(in the rows, 128 means zero)
Where one turn sends some rows of the set: a few examples, then the rows asked
Fide: [146, 115, 106, 120, 133, 137, 108, 129, 122, 111, 132, 127, 156, 104,  87,
 121, 124, 138, 150, 157, 102, 118,  98, 131, 148,  96, 131, 146,  98, 125,
 117, 141, 115, 125]
niser: [132, 123, 138, 140, 155, 138, 114, 135, 101, 138, 134, 147, 113,  87, 137,
 163, 132, 121, 133, 166, 146, 157, 132, 111, 124, 138, 131, 119, 149, 117,
 107, 135, 131,  92]
suz: [127, 112, 132, 141, 153, 139, 121, 155, 102, 143, 129, 151, 119,  75, 132,
 150, 132, 124, 130, 166, 144, 149, 128, 122, 130, 126, 133, 115, 131, 115,
  98, 146, 123, 100]
seler: [130, 129, 137, 145, 154, 138, 115, 140,  98, 137, 124, 146, 114,  87, 133,
 153, 130, 122, 124, 167, 148, 154, 136, 113, 129, 139, 138, 124, 137, 116,
  94, 136, 133,  96]
kedu: [123, 113, 118, 109, 107, 143, 121, 112, 125, 114, 173, 132, 154, 135, 128,
 130, 147, 121, 156, 150, 100, 133, 110, 125, 120, 109, 119, 114, 152, 153,
 158, 132, 113, 110]
nid: [117, 126,  89, 138, 128, 148, 122, 118, 123, 138, 125, 151, 136, 135, 112,
  96, 127, 129, 107, 138, 126, 139, 120, 146, 149, 120, 112, 141,  99, 128,
 108, 137, 107, 140]
lelu: [129, 130,  89, 135, 138, 134, 123, 111, 108, 132, 140, 143, 154, 160, 105,
 115, 120, 119, 116, 142, 129, 135, 133, 128, 144, 146, 138, 145, 116, 121,
  88, 106, 137, 140]
sav: [134, 129, 129, 144, 162, 136, 116, 145, 104, 142, 126, 141, 115,  78, 121,
 148, 129, 123, 129, 169, 143, 149, 129, 116, 127, 133, 138, 128, 129, 113,
  94, 137, 132, 103]
rinad: [143, 141, 133, 137, 120, 157, 128,  99, 118, 107, 132, 137, 129, 145, 122,
 138, 103, 133,  98, 148, 126, 131, 143, 120, 165, 135, 134, 134, 149, 160,
  99, 120, 120,  93]
zug: [111, 142, 118, 140,  95, 153, 142, 128, 117, 113, 129, 140, 141, 150, 129,
 109, 127, 121, 104, 144, 118, 125, 123, 129, 144, 132, 136, 131, 117, 165,
 118, 120, 131, 120]
pota: [135, 105,  93, 107, 149, 122, 106,  96, 113, 133, 176, 136, 166, 147, 107,
 137, 138, 119, 159, 146, 111, 140, 122, 125, 128, 130, 122, 130, 150, 113,
 120, 116, 120, 131]
birub: [138, 119, 130, 140, 166, 131, 108, 144, 104, 143, 136, 139, 120,  74, 116,
 152, 135, 127, 140, 169, 138, 149, 124, 118, 120, 130, 131, 124, 132, 108,
 102, 140, 126, 103]
Dedo: [124, 133, 103, 135, 113, 145, 129, 140, 125, 125, 137, 129, 149, 128,  96,
  98, 132, 130, 116, 147, 106, 113, 108, 138, 135, 115, 137, 135,  98, 151,
 116, 126, 129, 138]
Dube: [111, 129, 125, 119,  93, 151, 135, 113, 118, 108, 154, 144, 142, 155, 150,
 130, 136, 116, 129, 143, 115, 137, 121, 120, 135, 130, 126, 119, 149, 169,
 144, 125, 120, 103]
Vure: [127, 158, 120, 144, 122, 152, 135, 119, 112,  83, 147, 145, 120, 127, 136,
 139, 117, 134, 110, 151, 113, 141, 139, 123, 150, 124, 149, 136, 129, 151,
 113,  91, 143, 133]
nada: [139, 101, 119, 104, 130, 136, 106, 109, 120, 105, 157, 133, 157, 112, 112,
 144, 135, 133, 172, 159,  98, 132, 101, 122, 140,  96, 118, 132, 135, 127,
 146, 144, 105, 106]
mapep: [140, 116,  83, 118, 151, 122, 110, 112, 117, 137, 157, 134, 162, 141,  89,
 118, 130, 121, 139, 145, 116, 133, 121, 134, 135, 130, 133, 141, 120, 110,
 101, 114, 127, 144]
ruzit: [131, 114, 102, 117, 120, 136, 115, 129, 131, 125, 164, 123, 159, 119,  95,
 111, 146, 129, 149, 150,  95, 120,  98, 137, 121, 100, 125, 125, 119, 145,
 137, 136, 113, 129]
rorur: [154, 138, 115, 142, 136, 150, 122, 114, 124, 115, 128, 123, 134, 123,  87,
 120, 104, 141,  99, 150, 118, 115, 129, 130, 162, 124, 138, 143, 121, 149,
  87, 120, 122, 117]
sodi: [125, 106,  84, 124, 140, 139, 110, 111, 130, 142, 149, 143, 145, 120, 106,
 105, 137, 131, 136, 137, 113, 142, 107, 150, 133, 105, 102, 134, 112, 120,
 128, 145,  98, 139]
Buk: [128, 110, 133, 135, 155, 139, 121, 152, 101, 143, 132, 150, 118,  75, 135,
 152, 136, 122, 137, 165, 143, 152, 125, 121, 129, 123, 131, 112, 137, 114,
 103, 148, 118, 100]
rigi: [132, 135, 116, 136, 116, 150, 126, 129, 112, 104, 108, 138, 143, 126, 108,
 117, 110, 131, 114, 152, 119, 120, 113, 124, 165, 119, 137, 151,  89, 140,
  99, 129, 128, 122]
Sur: [121, 133, 135, 132, 102, 159, 133, 112, 105,  94, 111, 155, 134, 148, 146,
 138, 112, 123, 117, 151, 126, 137, 123, 112, 168, 133, 129, 140, 127, 151,
 120, 130, 127,  97]
razam: [148, 135, 104, 124, 146, 135, 115, 123, 121,  96, 177, 126, 138,  95, 101,
 138, 133, 145, 147, 156,  93, 134, 121, 134, 130,  94, 138, 132, 126, 131,
 125, 105, 129, 147]
keda: [127, 112, 135, 138, 155, 143, 122, 149, 100, 142, 131, 154, 115,  79, 137,
 153, 135, 123, 134, 163, 146, 153, 130, 122, 131, 125, 131, 111, 140, 116,
 104, 147, 120,  96]
tipa: [130, 144, 129, 127, 120, 150, 129, 106, 110,  83, 170, 148, 122, 127, 151,
 159, 128, 132, 133, 154, 109, 149, 139, 118, 143, 119, 139, 124, 157, 152,
 135,  98, 135, 121]
zelug: [109, 113, 109, 119, 115, 152, 121,  93, 115, 129, 149, 163, 133, 154, 155,
 127, 135, 119, 126, 138, 126, 158, 125, 135, 142, 128,  97, 121, 152, 136,
 139, 142, 100, 110]
Domo: [165, 120, 109, 123, 151, 140, 107, 113, 132, 120, 154, 115, 145, 106,  71,
 124, 118, 144, 131, 153, 101, 116, 116, 132, 147, 105, 128, 136, 130, 135,
 104, 132, 108, 117]
gek: [107, 126, 105, 138, 113, 154, 129, 104, 118, 132, 127, 162, 129, 155, 142,
 111, 121, 119,  99, 138, 133, 151, 129, 136, 154, 134, 108, 133, 123, 138,
 117, 135, 108, 122]
nom: [156, 109, 121, 109, 144, 138, 103,  96, 128, 115, 173, 118, 145, 114,  98,
 145, 123, 139, 148, 152, 102, 127, 123, 124, 140, 107, 119, 125, 166, 141,
 131, 134, 103,  99]
garaz: [127, 111, 129, 137, 155, 140, 119, 153, 102, 144, 131, 150, 118,  74, 131,
 149, 132, 123, 136, 162, 143, 148, 126, 122, 129, 123, 132, 115, 133, 114,
 102, 145, 122, 102]
Mov: [122, 131, 104, 126, 127, 139, 127,  97, 104, 123, 145, 154, 147, 174, 135,
 132, 122, 111, 119, 143, 133, 147, 141, 117, 148, 158, 132, 134, 142, 133,
 102, 105, 133, 124]
ruvil: [136, 118, 136, 135, 161, 134, 107, 136, 102, 138, 140, 143, 118,  78, 128,
 160, 137, 124, 144, 168, 140, 155, 130, 116, 121, 131, 131, 118, 147, 113,
 108, 141, 127,  94]
Pobar: [126, 114, 132, 140, 150, 141, 125, 153,  99, 142, 129, 153, 115,  82, 138,
 148, 132, 122, 130, 163, 145, 150, 129, 120, 132, 125, 132, 113, 137, 117,
 100, 144, 122,  99]
veten: [139, 129, 118, 116, 137, 139, 116, 108, 117,  89, 188, 137, 132, 106, 130,
 158, 136, 140, 158, 156,  96, 144, 126, 126, 129, 103, 134, 123, 157, 138,
 144, 107, 124, 129]
nukez: [146, 121, 137, 116, 125, 151, 117,  86, 121, 103, 161, 134, 135, 141, 130,
 154, 116, 134, 128, 151, 116, 136, 135, 116, 152, 126, 122, 121, 178, 155,
 127, 126, 108,  85]
kuru: [125, 115, 106, 110, 136, 132, 116,  90, 105, 122, 169, 148, 154, 167, 132,
 144, 133, 113, 144, 145, 124, 149, 133, 116, 136, 145, 123, 127, 165, 126,
 124, 112, 123, 116]
num: [140, 151, 106, 143, 136, 145, 125, 131, 119,  95, 153, 134, 129, 106, 106,
 128, 120, 143, 120, 153, 104, 130, 127, 135, 143, 107, 149, 140, 106, 141,
 105,  94, 138, 151]
niv: [120, 100,  98, 112, 131, 140, 107,  97, 126, 134, 164, 149, 144, 133, 129,
 125, 142, 125, 146, 143, 113, 153, 114, 140, 131, 112,  93, 125, 142, 123,
 145, 148,  94, 121]
kolu: [127, 111, 137, 108, 111, 149, 122, 102, 110,  95, 145, 149, 143, 139, 148,
 155, 127, 122, 153, 155, 112, 145, 117, 109, 152, 120, 119, 127, 155, 146,
 146, 137, 112,  88]

rinad goes to Domo
Vure goes to razam
Now these:
nada goes to Sur
niser goes to sav
gek goes to sodi
mapep goes to kuru
ruzit goes to Dube

